One turn sends every row of this set to another row. A few are shown first. Where does it send the rows asked after them?
Zak: [-36,4,4,-20,2,-26,-25,-8,-32,33,26,7,-36]
Kizu: [-14,49,27,-23,14,16,0,12,-8,28,-17,6,26]
Tulun: [37,15,-4,3,-24,11,-21,1,14,16,37,30,-6]
pitud: [-8,55,5,15,5,-37,-27,27,27,16,14,19,7]
mizu: [-5,36,21,-8,23,3,13,23,-20,10,-31,-4,20]
velu: [-22,-21,-8,-12,-11,-27,-7,-21,-32,19,21,5,-30]
nizos: [26,9,11,26,-5,-25,0,-12,33,30,11,34,-7]
soli: [25,18,5,24,-4,-21,-10,8,27,9,31,45,24]
vep: [34,18,4,29,7,-33,-21,5,31,9,16,30,2]
vuf: [17,28,8,13,5,-30,-29,-15,31,24,23,30,20]
Tal: [-29,0,-5,-21,7,-24,-32,10,-40,5,27,1,-28]
buvu: [26,27,12,15,-8,2,-13,4,25,31,25,40,-24]
sak: [4,4,-5,5,-21,-24,28,9,-3,-4,-27,-16,26]
Nub: [12,14,15,-12,5,16,26,21,-23,5,-32,-6,13]
biran: [-23,-14,-10,-18,-9,-37,-16,-28,-30,12,14,-5,8]
fube: [-18,-21,-10,-16,1,-38,-21,-4,-41,0,21,-7,-21]
pono: [-33,-18,-9,-12,-11,-34,-14,-2,-39,2,36,14,-2]
Ses: [-32,9,-10,3,-3,-65,-15,1,-6,3,8,-14,9]
mupo: [-20,61,12,-13,-3,12,-1,50,-12,17,-3,-1,-4]
Pazod: [-14,16,-16,-19,-38,2,-14,32,-29,-1,32,-2,-32]
Fot: [-16,28,26,-9,13,-1,25,1,-14,34,-37,7,15]
Geb: [28,22,6,20,-15,-5,-8,20,23,12,37,50,11]
ras: [-18,30,22,-13,8,5,24,23,-27,11,-18,9,39]
subu: [17,9,8,-16,-12,21,28,-5,-13,10,-23,-4,31]
ziku: [-37,-2,-8,-18,-6,-29,-25,8,-44,8,46,16,-10]
ker: [-7,20,13,-12,-7,15,32,22,-33,6,-15,8,34]
mevim: [-27,12,-2,-36,-8,1,-33,1,-39,17,35,4,-19]
bugu: [3,14,18,-16,-8,27,36,7,-21,26,-24,1,1]
Dof: [33,2,-16,13,-45,-4,6,16,13,-3,20,8,-7]
vasin: [39,19,5,15,-6,-6,-20,21,23,9,26,33,-14]

ker turns into Geb
bugu turns into buvu
And these:
Kizu turns into vuf
fube turns into Nub
mupo turns into pitud

